In the rows, zero is written as 128.
Named turns come first, each shown by rows before and after it. Which turns, in which order, take the first row of each pair that follows to the second? Write the first one first, as in the answered first pair.
T (before |-> after):
[126 105  71 121 121 114 106 137 129 111 139 184  86 143 100 149 169 130
  86 138 121 101] |-> [131 137 145 108 143  86 105 133 172 129 146 171 149 166 142 155 155 112
  78 138 105 127]
[ 92 125  93 147  49 155 119 126 102 129 159 164 101 151 154 108 125 170
 151 116 120 103] |-> [118  95  61 144  80 131 102 127 125 135 150 195 106 155 151 135 130 129
  79 157 120 106]
[ 79 123 161 120 140 151 160 129 160 138 110 103 197 119 132  90  98 149
 146 142 124 168] |-> [ 66 106 109 132 115 161 162 121 125 121 102 108 146  89  99  83 111 160
 157 137 130 144]
A (before |-> after):
[102 110 179 151 128 147 125 152 136 139 179 127 151 158 171  92 105 153
 151 113 142 134] |-> [110  76 143 146 135 156  93 160 106 145 191 159  82 141 145 101 115 145
 142 130 143 123]
[ 85 148 132 116 103 120 146 152 150 116 160 148 189 204 155 144 120 130
 102 130 147 138] |-> [ 93 134 103 115 103 138 115 160 122 127 179 180 128 203 149 144 134 137
 103 135 143 115]
[120 174 150 102 115 113 114 134 145 154 148 157 145 150 168 128 109 131
 127 119 139 131] |-> [132 166 125  91 119 121  96 136 124 159 154 173  97 134 147 132 113 123
 123 133 147 116]
J (before |-> after):
[ 99 137 114 149  81 147 176 100 143 103 100 103 130 134 102 102 118 164
 162 106 130 118] |-> [107 124  96 147  97 146 173  99 138 107  93 102 113 115  85 107 115 158
 155 114 137 116]
[105 122  90 134  84 127 162 125 134 115 109 107 158 137 129 122 127 147
  88 152 126 131] |-> [126 103  76 131 101 139 145 138  99 113 112 118  99 112  94 121 134 136
 100 151 130 119]
[141 120 145  94 150 117 169 135 135  85 102  94 147  71  67 131 146 116
 161  98 122 123] |-> [138 135 173  88 158 123 163 142 127  91 113 100 139  79  82 128 151 130
 181  95 118 116]

Between the rows of a pair lie 2 to 3 turns.
[164 134 179 114 184 102 101 133 156 141 134 123 153 144 150 144 111  95
 105 151 116 142] |-> [ 94 155 149 134  99 155 128 124  97 127 154 102 109 140 147 102 123 172
 192  99 114 114] -> T T J
[151 128 157 120 163 132 132 176  92 117 109 125  65 110 107 122 144 130
 188 129 122 115] |-> [131 139 159 120 139 144 111 180  90 134 137 159  55 153 137 115 148 150
 181 126 114 105] -> J A
[125 131 160 124 128 108 138 122 170 143 141 138 185 166 159 133 117 124
  99 135 128 143] |-> [156 133 178 105 164 127  99 146 116 152 170 147  94 134 149 124 125 138
 150 134 120 128] -> J J J
[141  70 122 134 122 116 119  87  98  88  75 142 144  79  99 121 156  89
  66 167 109 169] |-> [172 112 205 111 169 127  93 106  82  99 105 128 117  75 119 113 148  95
 122 157 105 181] -> T J J
[112 135 134 120 107 152 100 124 123 142 156 140 127 142 150 133 127 167
 142 120 126 125] |-> [141 108 103 127 129 124  99 119 148 133 130 147 145 128 127 152 121 124
  92 156 135 126] -> T T A
[141 168 201 130 176 139 149 119 144 160 173 143 171 159 144 107 171 137
 114 121 118 168] |-> [166 113 126 142 192 130 158 109 133 137 125 138 146 113  74 125 181 101
  65 152 133 164] -> J J
[111 156 180 119 133 138 140 139 121 118 151 112 110 126 148 123 114 140
 186 113 123 124] |-> [142 142 185 115 168 105 122 141 156 133 144 136 138 136 161 156 114  96
 113 147 121 138] -> T T T
[158 128 165 128 155 106 121 137 181 160 160 166 199 191 185 147 113  95
  74 163 116 159] |-> [ 98 124 108 166  83 127 187 104 180 116 106 102 238 152 149 113 119 125
 109 119 137 156] -> T J
[131 109  66 125 118 168  98 136  68 124 148 175  24 115 109 115 140 137
 127 133 139  89] |-> [ 84  96  34 158  75 134 157 109 146 117  96 158 157 155 121 130 129 123
  56 139 141 113] -> J J J
[131 149 108 124 132 122 150 119 159 110 101 111 162  97 130 130 124 114
  99 137 145 139] |-> [142 168 159 111 154 135 138 133 134 120 122  97 133  89 134 124 126 124
 144 130 137 139] -> J T T
[113 106  83 149  71 102 194 106 113 139 107 111 173 134 108 133 152 140
 149 132 152 133] |-> [139 119 123 135  94 127 158 126  64 142 148 120  89 107 103 125 157 151
 204 124 148 114] -> J J
[121 141 121 136 116 179 100 124  79 112 178 129  95 139 116 102 137 143
 175 121 105 126] |-> [130 140 140 136 135 127 139 104 154 103 127  89 209 149 126 123 122 105
 106 140 122 162] -> T A A
[131 151 191  96 169 111  97 136 170 149 171 178 153 177 187 147 122 127
 110 141 115 134] |-> [ 96 114  78 120 115 156 105 126  81 115 153 176  49 122 115 114 144 165
 155 120 128  93] -> T T
[127 100 112 164 108  90 127 129 175 132 101 182 151 122 132 152 150 109
  61 146 148 140] |-> [131 150 208 153 141 100 151 138 170 121 108 113 176  92 129 126 140 127
 146 106 149 162] -> J A T
[147 145 149 125 147 131 144 133 112 120 124  96 120 103 109 119 130 127
 160 118 138 135] |-> [126 147 136 136 124 139 145 125 106 122 133 103 114 116 116 106 132 154
 162 115 138 123] -> J T J
[146 157 171  92 175 105 114 130 148 160 124 131 100 134 159 136 134  82
 108 138 124 132] |-> [105 144 101 119 111 143 139 120  97 132 121 110  48 103 120 111 146 124
 153 102 134  98] -> J T T
[139 139 128 127 142 106 120 125 176 155 153 128 151 162 158 130 111 127
 108 134 121 117] |-> [148 118  93 122 135 122  90 130 146 154 158 151  93 146 132 127 120 130
 112 144 126  89] -> T A T
[126 113 161 131 123 119 130 120 141 135 125  96 168 156 159 125 137 134
 145 118 143 143] |-> [148  91 125 137 131 102 117 118 144 133 105 127 153 150 145 139 140 120
 100 138 149 138] -> T T T
[148 130 171 120 149 129 124 130 142 149 135 143 178 162 179 143 133 100
  94 128 118 147] |-> [114 106  94 142  99 165 130 118  72 126 127 141  90 117 120 114 146 137
 142 108 127 113] -> T T
[111 131  62 162  88 160 132 122  92 124 120 129  95 102 120  84 140 153
 172 141 121 112] |-> [154 151 145 138 150 111 117 125 174 147 129 143 185 153 185 120 123  97
 103 167 106 152] -> T T
[168 145 164  79 175 125 141 141 136 179 153 197 105 185 133 145 105 108
  90 181 132 131] |-> [120 155 132  97 120 179 168 140  70 154 163 167  50 148 101 106 121 174
 184 133 138 104] -> T T
[111 133 160 108 132 140 143 137 143 144 143 118 161 130 167 138 130 113
 147 133 131 138] |-> [101  96  85 129 104 144 149 117 125 123 120 128 135 110 127 135 140 116
 131 136 145 125] -> T J T
[116 110 113 163 126 155 122 152  73  77 138 103  69  67  88 116 147 165
 196  96 118  95] |-> [ 68  93  50 192  80 129 151 123 128  77 104 115 152 107 103 128 137 156
 118 106 126 102] -> J J T
[108 109  86 152 101 156 134 119  95 107 105 122 104  93  98 105 129 154
 150 107 124 114] |-> [133  92  87 141 131 114 130 115 142 112  85 127 157  99  94 132 122 100
  79 135 131 135] -> A T
[131 102  64 128 133 164 123  93 185 139 127 167 138 139 108 150 125  97
  60 157 170 132] |-> [151 106  90 122 157 162 138  91 198 133 119 138 163 128 102 150 124  83
  66 154 177 154] -> T J
[155 117 117  99 134 110 106 128 141 147 135 156 120 136 144 170 115  87
  59 158 123 122] |-> [112 174 184 104 110 127 149 126 140 135 145  94 168 142 171 135 114 140
 152 103 121 134] -> A T
[115 124 104 162 106 141  72 149 118 119 169  99  24  95  84 141 158 137
 104 153 109  61] |-> [100 152 165 176 112 105 146 138 204  98 120  13 173  97  97 139 136 122
 102 138 122 108] -> A A
[111 141 146 121 120 129 152 130 136 121 113  94 159 124 122 118 116 142
 167 106 132 139] |-> [160 108 111 113 147 121 102 145 128 138 119 154 106 126 114 139 122 105
 106 156 133 126] -> A A T
[170 115 126 125 174 119 102 117 104 113 115 129 103 100 114 146 130  97
 113 135 125 131] |-> [140 145 158 120 148 129  92 122 103 140 162 152 110 151 170 140 126 132
 139 125 107 127] -> J J A
[166 109 121 134 158 131 143 129 120  89 126 125  92  88  82 140 123 129
 110 143 135 114] |-> [166 120 141 128 158 141 126 137 104 105 159 137  68 107 112 137 121 147
 136 138 115 108] -> J T
[114 148 166 136 155 154 151 164 107 106 122  75 143 100 126  97 102 164
 174 102 141 131] |-> [121 119 110 152 148 139 164 154 112  91  85  73 155  84  98 106 106 143
 119 118 150 131] -> T A
[126 116 118 139 134 107 152 113 170 118  89 116 190 145 123 139 119  98
  51 148 104 132] |-> [ 79 136 105 143  76 166 163 118 101 100 118 103 116 123 106  95 129 163
 161  96 104 101] -> T T A
[ 98 148 150 214 163 164 175 128 152  61  93 133 201 118 153 101 123 122
  86 119 137 142] |-> [151 139 164 193 211 190 129 145  90  63 117 150  81  78 112  92 141 125
 137 121 138 112] -> J J
[147 132 118 143 137 127  97 153 104 124 140 154 103 137 114 127 133 122
 112 133 115 116] |-> [152 131 132 143 146 114 122 140 133 116 112 116 142 120  97 124 127 101
 108 126 124 134] -> A A J
[144  76 119  91 152 148 171 120 129 145  89  81 123  70 111 146 141 125
 122 133 145 148] |-> [123  86 110  88 126 177 165 119  90 155 117  94  87  82 120 130 152 161
 157 123 132 125] -> J J T
[146 152 182 102 174 101 134 161 181 156 159 126 168 124 155 144 131 114
 114 127 109 132] |-> [125 111  69 127 122 140 138 152 112 126 148 128  73  79  88 122 154 150
 142 116 130  94] -> T T
[135 101  98 104 133 114  79 137 135 141 146 196  92 144 171 160 124 111
  69 182 132 121] |-> [113 130 128 103 122 113  83 138 141 152 164 197 106 170 200 152 114 127
  84 168 120 125] -> J J
[146 139 166 130 145 151 112 166 117 123 125  90 154 123 147 129 140 120
 170  89 141 156] |-> [119 143 163 130 114 150 121 161 132 130 131 106 174 157 172 128 136 132
 154  90 133 159] -> A J
[ 81 150  83 161  73 133 126 110 152 128 102 146 183 153 154 106 112 155
 108 133 130 130] |-> [105 172 125 137 101 156  83 137  94 145 150 157  94 142 159  93 122 171
 173 125 108 116] -> J J J
[138 167 229 106 172 123  83 145 186 163 173 179 192 198 218 153 122 119
  88 139  95 135] |-> [196  78 108 126 202 116  75 139 163 124 101 182 119 110  99 170 138  62
  22 190 131 117] -> J J
[138  91 128  88 107 104 164 144 161 110 111 119 172  96 137 140 101 133
 107 117 141 154] |-> [118 111 141  90  78 134 154 156 130 127 155 128 134 113 163 119 109 178
 160  94 132 140] -> T A
[113 115 179 104 178 126 114 142 158 108 149 113 117 165 170 131 131 143
 165 103 138 123] |-> [ 74 111 145 115 134 137 136 133 156 103 144 105 131 176 171 124 128 166
 169  85 138 116] -> T J
[120 147 121 141  76 164  96 127  96 150 103 134 104 164  91 131 116 107
 166 105 136 122] |-> [123 131 101 139  74 149  95 121 108 152 100 144 115 169  93 147 118  94
 126 121 137 122] -> J T
[ 84 151 129 152  95 156 143 127  89 135 145 126 109 151 136  94 135 215
 151  96 117 106] |-> [111 129 100 141 115 153 107 130  77 142 151 168  67 151 127 113 139 196
 112 125 119 103] -> T J
[145 111 123 125 127 122 109 134 130 135 133 153  92 141 126 140 130 122
 103 138 126 113] |-> [110 141 154 136 111 126 148 128 138 118 124  99 144 132 127 121 123 145
 147 111 133 131] -> A A T
[147  97 162 116 112  73 161 111 183 145 127 129 213 158 134 152 117  94
  68 141 145 151] |-> [201 113 210  84 174 104 109 139 107 152 176 141  79 117 109 143 132 106
 146 138 130 139] -> J J T
[102 124 109 147  99 112 160 115 148 119 109 145 176 156 148 131 142 147
  95 138 137 132] |-> [143 127 145 137 146  94 136 122 158 125 111 140 175 144 144 147 131 117
  80 147 133 144] -> J T
[151 146 185 115 169 122 122 137 139 120 127  91 135  93 107 112 131 121
 159 122 136 147] |-> [125 150 163 112 143 148 105 137 107 125 158 117  92 109 111 106 137 150
 178 114 130 121] -> T J A
[130 164 160 134 137 141 128 115  93 117 102 127 122 105 110 139 133 165
 141 140 111 137] |-> [148 164 176 139 147 131 128 119 107 127 109 137 138 117 121 147 126 154
 125 148 110 142] -> T T T
[155 110 131 119 137 148 147 136  99 113 118  73 108  86  77 129 132 144
 189 117 119 105] |-> [190 112 166 106 185 109 130 139 153 136 113  89 160 113 108 163 124  91
 115 154 111 123] -> T T
[115 130 133 138  91 120 136 128 146 131 133 137 168 142 150 133 116 142
 118 128 122 134] |-> [114 136 145 145 101 128 145 131 133 127 127 111 169 124 137 118 121 145
 147 111 123 134] -> J T T
[134 122 111 116 115 125 111 127 102 135 122 126  63 117 112 116 148 141
 147 116 146 105] |-> [156 117 133 106 150  87 120 118 161 146 102 111 139 129 133 142 134 101
  89 141 142 130] -> T A
[141 136 192 124 188  87 134 110 195 120 127 123 190 132 169 168 111 101
 109 139 124 131] |-> [184 113 163 119 225  98 104 124 146 117 130 130 101  77 122 168 126  86
 125 155 132 121] -> J J
[113 173 195 104 129 153 139 120 110 135 165 107  75 174 166 117 176 215
 207 119  83 117] |-> [ 88 156 138 119  97 154 137 110 101 142 160 141  71 197 179 117 181 221
 174 120  80 100] -> T J
[149 132 141 122 146 114 125 123 159 137 119 133 160 143 141 139 118 112
  92 141 126 148] |-> [171 137 161 115 165 120 110 125 137 133 125 123 130 122 123 134 121 104
 113 146 135 145] -> J J A
[ 54 119  89 144  67 109 166 100 139 114 104 131 171 163 144 111 122 162
 118 117 140 121] |-> [ 74 125 121 135  97  99 135 107 157 144 128 163 178 198 180 127 124 139
  86 139 130 122] -> A T T
